In the rows, 128 means zero.
Turns, then the turns between two rows, first turn first; the first pair answered
T (before -> after):
[ 81 155 110 112 107 221 108 100 126 105 136 111 122 108  88 135 145 145
 160 150  84 149 190  88 168 157 139  91 124 127 124 171 161 159 150 107
 171 134 102  79 130] -> [ 67 154 102 117 103 217 102 115 125 128 136 102 134  98  93 130 140 151
 149 159  71 142 201  93 163 161 134  88 108 133 127 160 146 141 149 119
 178 140 101  96 145]
[128 133 126 123 133 125 106 126 132 144 157 131 125 155 124 140 126 138
 130 133 125 139 147 123 149 110 142 112 123 129 102 155 130 126 142 135
 154 133 135 138 126] -> [130 131 124 119 128 131 109 129 126 152 155 129 122 153 127 138 125 137
 123 140 122 139 152 121 140 109 136 113 120 123 110 154 126 124 138 143
 154 135 134 146 135]
[166  89 136 157 119 105 126 120  82 129  92 141 108 156 185 100 147 111
 118 107 156 126 142 126  99 122  88 144 149 107 146  83 112 165 127 127
  81 145 115  86 128] -> [138 108 138 179 139  84 112  96 118 136  97 137 123 150 171 100 127 123
 151  80 162 129 124 144 129 142 103 134 150 146 106  77 126 173 125 119
  94 130 118  68 105]
N (before -> after):
[159  85 126  89 124 146 158 161 125 165 122 133  95 145 154 109 126  95
  89 157 123 112 135 135 104 106 111 150 117 103 174  98 111 123 118 131
 112 120 125 101 151] -> [122  99 116 112 123 133 136 169 136 198 127 116 117 123 143 105 109 112
  88 153 104 111 149 151 116 109 123 137  89 124 168  98 103  99 118 143
 136 124 125 123 154]
[131 141 116  99 107 121 110 116  70 169 104 155 113  88 103 177 112  98
 157 126 133 160 126  71  98 127 108 131 133 109 155 124 107 144  91 126
  80 140 115 156 121] -> [102 149 124 129 111 109 101 119  98 197 103 135 132  68 106 157  94 111
 172 110 125 153 132  92 110 155 124 117 112 152 125 106  90 134  82 133
 106 138 105 158 115]
[122 114 128 134 110 143 126 151 140 123 112 113 113 125 120 132 142 120
 110 119 112 134 132 101 124 141 126 109 120 136 144 126 128 120 125 124
 161 125 128 122 141] -> [125 114 132 137 111 143 129 148 147 123 113 110 115 125 124 129 147 118
 115 118 119 133 126 101 123 148 124 109 122 139 135 125 127 124 125 120
 159 123 123 118 141]
R (before -> after):
[104 126 134 124 121  82 147 121 158 158 157 131 175  81 116 113 112 134
 142 127 119 121 118 153 121 163 126 128 117 164  77 130 113 115 120 145
 100 105 123 129 133] -> [115 116 145 119 117  92 160 123 155 151 154 125 168  82 138 104 126 125
 137 130 127 114 108 143 115 169 123 131 130 161  69 122 107 125 119 142
  95 108 117 121 133]
[130  82 131 144  98 112 147 120 116 152 130 134 134 100 149 111 119 115
 124 135 139 108 121 143 114 123 114 154 141 149 127 102  89 133 121 146
 122 143 132 142 156] -> [145  81 135 134  98 117 153 111 110 136 128 139 126 110 154 116 126 109
 126 136 146 106 113 131 113 119 113 162 152 142 129 106  93 140 123 140
 115 137 134 133 157]
[108 120  84 103 119 129 125 196 109 116 116 113 143 140 174  98 152  78
  96 152 154 146 142  88  78 143  67 131  92 107 133 122  94 105  93 136
 124 157 112 154 109] -> [122 121  83  96 122 135 129 191 103 102 113 119 133 150 175 106 161  77
  96 151 161 149 136  83  79 139  65 131 101  99 135 124 103 110  98 130
 120 151 110 147 107]
[115 129 113 219 122  99 160 118 164 169 153 101 118 130 120 139 171 130
 146 133 178 107 140 139 133 176 117 123 123 134  99 156 142 151  78 142
 171 138 101  80 123] -> [127 125 117 214 122 102 167 111 166 158 151 106 110 137 126 145 177 125
 146 132 187 106 134 134 127 178 113 129 133 128 100 155 151 160  80 140
 167 140 103  70 122]
Now pairs of rows:
Each pair is 2 to 4 turns apart.
[100 127 122 149 107 146 125 183  79 175 124  94 134 119 143  91 125  86
  99 113  77 127 174 132 127  98 134 146 109 108 169 132  83 110 121 147
 133 149 142 126 121] -> [127 112 145 141 101 160 154 171  74 140 122  97 112 137 175  78 155  70
 101 112 100 114 159 122 114 120 128 155 132 106 151 118  80 137 123 140
 116 140 134  93 117] -> R N N
[111 148  82  75 188 129 133 117 102 158 136 129 130 105  91 135  54 167
 129 164 100 217 147 124 112 133 126  77 136 102 102 134 110 120 155 144
 156 147 200 190 142] -> [106 155  85  81 199 128 131 106 112 157 138 129 132 107  83 137  48 170
 140 155 105 214 144 129 125 138 131  75 141 110  91 140 121 127 156 135
 158 143 200 180 131] -> T T T
[160 124 113  98 126 129 123 116 107  92 126 156 116 159 103 156 122 115
 127 151 134 129 115 119 128  93 100 140 146  83 150 155 148 146 136 119
  97 121 149 127 115] -> [ 90 144 113 148 139  94  94 123 153 152 137 120 154 118  89 132  83 146
 149 118 114 118 122 159 159 133 129 116 105 158 107 132 126 122 124 136
 137 114 137 140 113] -> R N
[153 164 150 105 133 109 165 114 129  99 137 126 136 173 112 134 130 127
 118 114 140 164 143 117 111 131 143 154 155  97 122 145 130 148 137 130
 117 123 133  80 131] -> [115 176 134 123 145  91 137 123 144 134 143 124 159 152  83 141  98 151
 122 111 115 170 157 134 127 122 151 144 124 112 125 152 129 124 141 138
 141 125 138 105 140] -> R N
[135 141 141 155 167 109 125 112 153 142 101 101 150 128 135 126  93 132
 104 114 107  75 127 141 109 147 155 109 119 181 106 109  83 139 122 134
 137 133 121 128 140] -> [184 136 125 110 164 124 135 101 105  92  96 135 126 161 116 161 113 119
  84 139 113  91 117 116  93  96 132 136 148 109 160 144 115 150 135 115
 109 139 136 125 141] -> R N R
[113 163 118 111 152 139 122 110  91 129  86 119  97 132  93 159 110 179
 110 132  96 118 151 113 121  83  99 115 108  74 128 166 137 123 101 119
 110 157 162 151 159] -> [ 84 178 131 144 167 118 116  83 134 134  92 104 112 125  95 145 100 193
 144  98 107 116 131 128 155 120 121 104 105 131  75 147 144 131  97 114
 128 142 151 121 131] -> T N
[144 134  90  72 144  96 128 120 108 108 144 173 108 131  94 176 123 107
 150 142 135 165  94 166 118 101  97 162 146  86 160 135 158 146 124 110
 111 113 150 139 111] -> [115 126  84  81 127 109 117 164  95 152 143 146 120  99 105 161 117 108
 126 158 107 155 128 168  97  99 100 153 107  88 176 130 118 103 123 137
 133 134 147 180 142] -> N T
[149 156 129 117 119 154 126 111 122  94 126 122 114 174 107 149 172 130
 112 155 135 156 145  88 113  99 141 109 131  80 173 183 161 124 159 130
 135 148 144 111 137] -> [109 179 117 136 139 126  99  97 147 116 135 114 139 156  74 155 139 154
 135 137 128 162 140 107 146 103 153 102 119 117 154 188 175 113 156 128
 155 138 150 113 121] -> R T
